128 stands for zero in the data rows.
Here are some points, each followed by its number:
[174 146 108 190 172 165 141 146 111 140  79 110 150 122 146 158] 0
[106 166  97 107 118 174 152 129 146 146  81 122 157 112 164 120] 1
[ 84 143 151 159  92  85 107  92 138  90 120 149 126 152 116  71] 2
[167 125 113 127 135 155 125 213 118 150 137 100 136 106 157 152] 3
[106 131 139 124 115 102 145 139 103 115  72 132 125  78 172 112] 4
[170 146 123 148 238 152 145 136 107 123 129 117 142 111 145 155] 5
[189 131 119 164 122 166 182 135 103 126 116 100 138 102 174 199] 6
[183 126 123 159 114 161 175 127 107 121 117 105 134 108 167 197] 7
[128 117 195 109 119 134 129  89 141 103 186 172 115 165 119  96] 8
[142  82 138  94 131  90 118 106 135 100 159 179  94 175  70  76] 9
[190 163 107 186 145 127 149 124 111 195 123 116 143 146 165 118] 10
[163  96 111  93  97 176 179 109 110 105 140  94 127 163 167 111] 11
[121 122 143 133 115 135 132 232 153 120 147 108 130 116 127 100] 12
[178 146 107 128 255 142 137 133 117 128 135 114 129 100  97 142] 13
[123  99 110 217 121 120 132 132 136 165  84 144 143 121 105 109] 14
[185 137  93 138 146 143 123 177 143 186 106  98 125  75 144 170] 15
[147 196 121 153 141 133 145 126  76 140  57 111 141 128 100 190] 16
[124 131 129 125 116 131 120 230 143 110 139  92 136  91 160 115] 17
[109 109 148 169 102  84 101 109 164 102 147 140  87 156  82  93] 18
[ 63 106 127 133 102 137  96  86 155 125 134 165 106 116 100 130] 19
[174 129 109 130 138 161 128 225 117 156 134  99 138 101 164 156] 20
[137 163  98 123 160 164 145 140  43 173  76  97 137 114  90 127] 21
[146 142 103 162 167 113 208 134 134 168 140 108 145 108 154 120] 22
[202 129 120 132 198 151 126 150 135 164 117 100 110 127 190 174] 23
[ 85  88 171 131 126  80  79  91 107 120 148 184 115 154  87 113] 24
[ 92 144 100 127 107 133 101 114 121 156 115 105 135 147 190 151] 25
[130 113 111 165 147 165 133 157  81 146 128 120 203 123 167 166] 26
[178 142 105 181 159 165 114 160 127 159 108 105 139  72 137 101] 27
[ 90 112 143  86  96  89 116 103 162 111 161 145  78 163  90 111] 28
[169 127 115 118 135 140 174 120  28 156 122 144 144  99 136 116] 29
[122 219 174 146 110 114 106  88 157 185 130 108  86 123 102 127] 30
[ 93 122 110 119  88 140 134 112 135 107  33 106 145 101 121 137] 31
[ 88 163 165 164  98  81 113 100 132  92 151 165 127 144  83 100] 32
[ 90  91 105 180  98 127 160  98 145 126 124  93 179 121 146 183] 33
[157 174 108 134 150 140 180 139 112 153 111 106 191 114 138 206] 34
[122 126 111 178 139 165 124 209 111 129 117 131 179 119 118 126] 35
[130 133  81 114 109 193 119 137 147 111 102 148 114 152 162 116] 36
[134 189  98 118 189 152 133 178 117 147 117 105 127 131 148 192] 37
[ 84  97 168 124  90 149 145  83 113  69 142 103 117 102 149 111] 38
[ 78 112 102 116 118 160 134 133 154 125 156  87 171  78 118 113] 39
[189 135 100 171 172 176 136 125 122 102  93 123 114 103 175 126] 40
[134 107 121 115 111 162 122 141 125  82 130 136  90 108 176 101] 41
[134 175  91 159 119 167 170 120  85 132 135 106 159 132 166 159] 42
[171 126 106 131 138 159 128 219 115 158 133  99 139 100 162 157] 43
[152 142 127 143 255 129 131 112 108 153 119 106 136 115 114 138] 44
[100  81 143  71 118 103 119 106 152  89 165 160 106 166  87 130] 45
[117 172 119 151 109 143 138 129  33 160 138  93 191 118 121 134] 46
[129 159 109 156 114 154 140 205 106 152 121 112 138 120 182 153] 47
[181 143 104 200 175 172 144 148 108 145  81 106 153 116 152 161] 48
[189 137 114 122 111 132 150 100 150 150 143 162 183 107 169 101] 49
[ 90 130 139 122 110 110 133 130  99 176 135 170 134 129 167 125] 50
[108 162 100 106 117 174 151 129 145 144  84 123 162 112 165 121] 51
[105 113 166  84  87  80 107 120 152 144 140 149 104 157 103  78] 52
[ 78 137  94 126  98 176 114 147 103 159 134 103 101 131  97  96] 53
[ 98 128 125 107  94 103  76 131 173  95 161 137  85 115 143 101] 54
[132 100 103 145 152 149 168 105 104 125 176 100 161  57 142 134] 55
[ 79  97 160 142 127 179 128  93 158 171  88 136 111 126 122 126] 56
[ 99 145 116 124 112  87  82  80 127 127 153 161 116 179  87 114] 57
[200 114 171  98 112 206 132  98 166  93 121 150 134 153 129 111] 58
[138 241 134 156 120 130 129 113 131 138 123 116 152 148 157 156] 59
[159 180 116 162 151 168 189 175 101 156 101 105 158 111 151 166] 60
[ 92  94 180 102 122  88  69  78 169  99 133 120 103 114  91  97] 61
[122 196 112  74  93 107 107 106 130 123 109 146 169 143 163 109] 62
[114  88  90 107  96  96 116  81 147 161  98 136 127 123 151 116] 63
[132  80 153 146 117 163 179 141  27 100 160 112 117 111 101 154] 64
[ 84 139 150 155 103  87 113  97 137  91 120 146 125 149 115  74] 65
[114 134 132 129 119 108 145 144 103 124  71 125 127  72 175 117] 66
[ 98 122 141  91 121  87 122 123 136  95 131 175 111 192  91  88] 67
[126 129 131 144 155 107 127 119 110 178  30 108 171 152 112  99] 68
[ 94 146 117 121 109  82  73  76 129 127 159 166 115 186  78 111] 69
[121 118 101 138 115  99 159 140  69 194 122 104 165 117 163 137] 70
[120 101  98 143 142 172 150 128 134 157 119 100 199  93 136 170] 71
[156 137 134 118 111 167 169 156 134  98 140  98 122 114 175  85] 72
[164 144 109 159 156 145 160 159 117 198  80 106 151 124 158 177] 73
[ 94 136 183  90  96  85 111 158 136  82 188 127  79 151  90 132] 74
[147 200 114 157 144 141 148 132  75 145  52 108 144 122 107 193] 75
[ 80 168 159  87  99 155 104 110 137 133  69 134 111 104 147 180] 76
[ 96  93 133  81 123  90 105 118 152  92 180 178 135 132  77 101] 77
[115 106 189  90 123 102  91  98 162  87 169 181  91 186  84 135] 78
Which two points above are nearest to each new point? Their numbers follow each, nearest first.
[169 159 108 170 173 159 184 175  93 167 103 105 159 101 141 162] 60 73
[169 197  99 115 190  87 111 133 149 133 127 127 116 112 124 215] 37 13
[187 168 105 161 129 116 140 118 106 112 100 100 104 124 196 140] 40 7
[116 100  80  69  87 125 106 154 150  87 136 107 148  70  86 141] 39 54
[117  79 143 115  82 175 124 117 158 156  76 116 125 135 138 110] 56 63
[110 184 127 113 119 124 178 130 123  99 124 104 135 152 136 255] 34 37
[160 103 123  70  77  81 118 136 155 136 110 179 116 100  89 104] 52 77
[107 114 160  86  87  86 115 118 148 147 130 147 107 156 109  77] 52 28
[193 141 169  96  93 176 155 132 192 123 156 137  68 107 108 152] 58 72
[ 83 117 127 158 122 138 163 130 125  80 125  97 165 150 152 208] 33 42
[ 95  93 129  81 124  90 101 121 151  93 182 181 135 125  77 100] 77 45
[ 96 104 115  90 120  83  95 156 144  76 113 120  95 181 118  91] 67 28
[160 107 102 126 115  76 117 115 149 111 163 135 154  78 162 112] 49 63
[145  85 136  96 127  99 120 109 132 107 156 173  99 172  75  86] 9 67
[129 114 113 165 151 164 135 157  76 148 126 118 203 123 165 172] 26 71
[120 115  91 152 134 163 152 139 119 161 134 101 160  87 134 217] 71 34
[115  82 146 114  85 169 122 114 158 150  85 119 122 139 135 111] 56 63
[156 129  85  87 162 134 100 171 124 214 121  98 173 113 102 172] 15 3
[124 100  83 131 125 133 111 106 157 166 127  93 106 112 137  91] 63 53
[111 145  85 150 144 126 203 110 129  99 133 134  90 131 134 133] 22 42
[ 89 164 166 164  97  77 110 100 130  88 156 167 113 136  79  99] 32 2
[ 92 123 127 159 121 136 168 132 123  82 122  93 167 146 161 208] 33 7
[153  78 144  87  96  98 142 151 149 189 178  93 124 126 142 105] 52 63
[ 96 223 156 119  96 146 101 134 153 147 144 133  86  98 112 133] 30 76
[105 106 150 174 102  77  95 104 167 102 148 144  83 160  73  94] 18 65
[196  64 141 174  91 108 112 105 141  82 155 127  92 157  92 119] 18 9
[179 101 138 206 111  95 148 155  66  94 149 127 128 179  98 138] 64 14
[ 85  63 153  85 137  86 117 113 104  90 110 118 120 104 106  96] 61 45
[ 88 131  93 156 168 142 150 136 101 194 144 116 148  80 128 168] 71 70
[124  95 195  95 130 103  91  92 160  90 169 170  97 186  85 109] 78 8
[134 118 104 118 114 207 139  98 114  84 140 150 128  79 138 125] 41 36
[134 110 115 120 117 158 125 141 125  83 129 136  98 106 183 104] 41 72
[114 112 180  98 126 107  98 101 159  89 166 176  95 178  88 137] 78 45
[203  61 138 181  89 109 109 103 140  81 153 122  91 155  93 121] 18 9
[ 92 102 168 121  91 149 143  86 114  79 143 103 114 105 144 108] 38 41
[ 85 161 157  86 102 150 104 110 131 129  75 137 112 107 141 173] 76 31
[ 83 159 107 176 121 127 118 138 156 119 143 113  97 175 167 140] 25 36
[200 138  71 111 158 123 157 109 153 103  73 120 126  79 127 114] 40 27
[127 117 200 101 119 129 128  83 143  95 191 177 112 169 120  94] 8 78
[ 95 117 105 104 122  85 122 117 160 138 142 139 141 125 175 111] 63 50
[157  93 206  95 116 131 120 134 123  93 150 157  83 114 101  91] 8 9
[ 86 106 182  91  86 111 129  80  96 120 159 120  72 139 101 130] 28 74
[194 146 135 170 104 212 138 124 125 174 147 130 147 106  99 119] 27 10
[ 86 138  96 128 110 174 117 146 103 156 134 104 105 129 101 101] 53 39
[ 89 150 197  76 131 164 114 120 148 134 170 149  79 107 117 110] 8 28
[133 169  93 162 128 173 171 120  87 131 136 104 167 130 168 159] 42 60
[187 154 106 180 140 131 216 130 122 161 124 104 146 111 149 133] 22 10
[178 132  92 135 140 138 121 175 146 183 112  98 121  74 138 168] 15 43
[136 158 115 102 114 212 115 152 101 147 139 112 190  79 109 164] 71 26
[187 161 105 184 144 132 147 124 110 194 125 117 145 144 163 126] 10 73
[ 60 104 132 131 101 135  97  86 157 121 138 172 108 122  96 134] 19 28
[124 126 139 134 116 139 136 242 153 117 147 108 136 114 127  98] 12 17
[ 93 160 111 177 120 126 117 136 158 119 145 107  97 177 165 141] 25 59
[ 86 112 146  86  91  83 117 103 166 108 163 143  74 168  81 112] 28 45
[105  94 100 132 138 107 110 114 155 118 150 125  77 104 139  86] 54 41
[173 130 117 127 163 116 136 117 115 178  58 114 153 101 184 135] 73 66
[126 111 112 164 149 163 133 159  78 148 125 119 208 124 166 170] 26 71
[105  83 149 105 107  89 116 101 150 106 161 147 111 154 130 221] 45 78
[198 101 126 153 143 204 128 136  87 120 126 113 125  98 156 108] 40 27
[ 85  64 152  81 138  81 117 117 101  83 107 116 120 100 105  90] 61 77
[123 128 134 139 152 105 126 120 110 179  32 111 166 151 111 102] 68 14
[115  71 173  90  99  95 122 121 175  79 137 172 134 117 122 178] 45 77
[106 120 141  88 122  81 120 127 136  88 133 173 109 193  83  86] 67 9
[145 249 132 158 124 132 129 109 131 136 122 117 157 154 164 157] 59 42
[153 177 122 159 147 163 181 170 105 151 103 109 154 117 143 158] 60 73
[129  96 202  93 128 102  95  95 159  90 164 173  96 191  89 116] 78 8
[ 81  94 163 137 126 172 127  95 159 164  91 135 112 129 119 124] 56 19
[ 99 106 114  89 126  91 105 156 137  84 113 118  99 178 124  94] 67 28
[ 82 120 127 164 124 142 169 132 123  77 122  92 172 150 159 216] 33 42
[ 81  96 163 138 126 176 124  94 159 168  92 137 111 131 119 124] 56 19
[ 90 135 186  95  95  78 110 152 137  83 188 129  80 155  82 132] 74 28
[145 134 107 150 164 121 184 141 125 197 133  97 189 119 162 138] 22 73
[138 122 105 158 156 157 224 141 126 152 138 101 141 116 142 128] 22 60
[177 125  98 144 211 157 177 162 115 144 118  97 161 115 162 134] 5 0
[154 130 130 136 224 167 143 148  57 150 127 102 142 108 148 192] 5 44
[151 120 107 151 137 157 148 113 136 161 118 125 228 113 161 148] 71 26
[169 187 127 146 203 145 127 165 109 140 117 109 125 115 135 205] 37 5
[157 183 117 164 150 169 188 177 101 156  99 105 158 111 149 166] 60 73
[139  99 114 190  81 120 154 108  65 160 128 107  96 124 136 127] 70 14
[183  99 141 211 108  92 150 149  59  91 155 126 131 184  94 139] 64 18
[ 94 112 106 106 122  85 122 111 161 138 139 140 138 124 175 108] 63 50
[120 189 112  77  97 110 111 112 130 128 111 148 166 143 158 107] 62 51
[ 83  97 103 112 104 186 115 117 127  98 158 157 111 114  85 109] 19 53
[ 97 214 157 118  98 142  99 132 155 141 145 137  87 105 109 132] 30 76
[154 141 125 145 255 130 132 114 110 154 119 107 141 114 119 140] 44 13
[131  93 104 143 155 146 168 103 106 125 179 100 161  51 139 131] 55 39
[106 111 165  83  86  80 107 116 154 149 135 151 107 157 104  73] 52 28
[ 70 112 104 117 118 159 135 134 158 122 157  82 169  78 115 113] 39 71
[ 91 119 107 105 119  86 121 108 160 136 144 139 136 127 176 109] 63 50
[131 168  93 157 121 169 169 118  89 133 136 106 161 130 171 160] 42 60
[100 127 123 107  95 102  83 135 165  98 156 136  88 115 147 106] 54 28
[119 103  82  81  92 126 109 150 151  95 134 107 143  72  90 140] 39 54
[122 128 132 140 154 107 124 118 112 173  37 112 171 148 117 100] 68 14
[134 121 103 158 160 156 228 141 128 155 140 101 142 118 139 121] 22 60
[ 98 110 115  92 121  86 101 156 135  80 112 119 104 181 126  93] 67 28
[161 115 139 129  98 168 133 149 139 182  78 119 131 123 179 151] 73 51
[ 94 104 115  87 122  84  98 158 141  75 112 119  95 185 121  91] 67 28
[167 207 112 159 167 166 149 195 107 152 114 100 158 108 133 175] 60 37
[124  95 101 126 100  91 117  75 145 168 131  95  93 116  83 195] 63 19
[106 118 107 136 161  92 154 216 166 139 117 112  96 178  68 127] 12 67
[117 116  89 149 143 171 153 137 120 159 133  97 161  86 132 218] 71 34
[ 90 127 103 151 165 145 148 133 103 186 142 120 144  87 128 165] 71 70
[108 112 167 103 124  96  81 115 171  91 153 178  97 176  87 114] 78 45
[ 93  95 178 102 121  92  71  85 163  98 135 122 111 112  96 100] 61 28
[134  97 104 141 154 143 166 110 109 131 175 101 164  56 136 133] 55 71
[145  95 109 126 124 170 120 121 157 131 119 141  98 166 196 133] 36 41
[159 180 125 198 128  80 110  90 152 176 131 147 149 134 144 114] 10 59
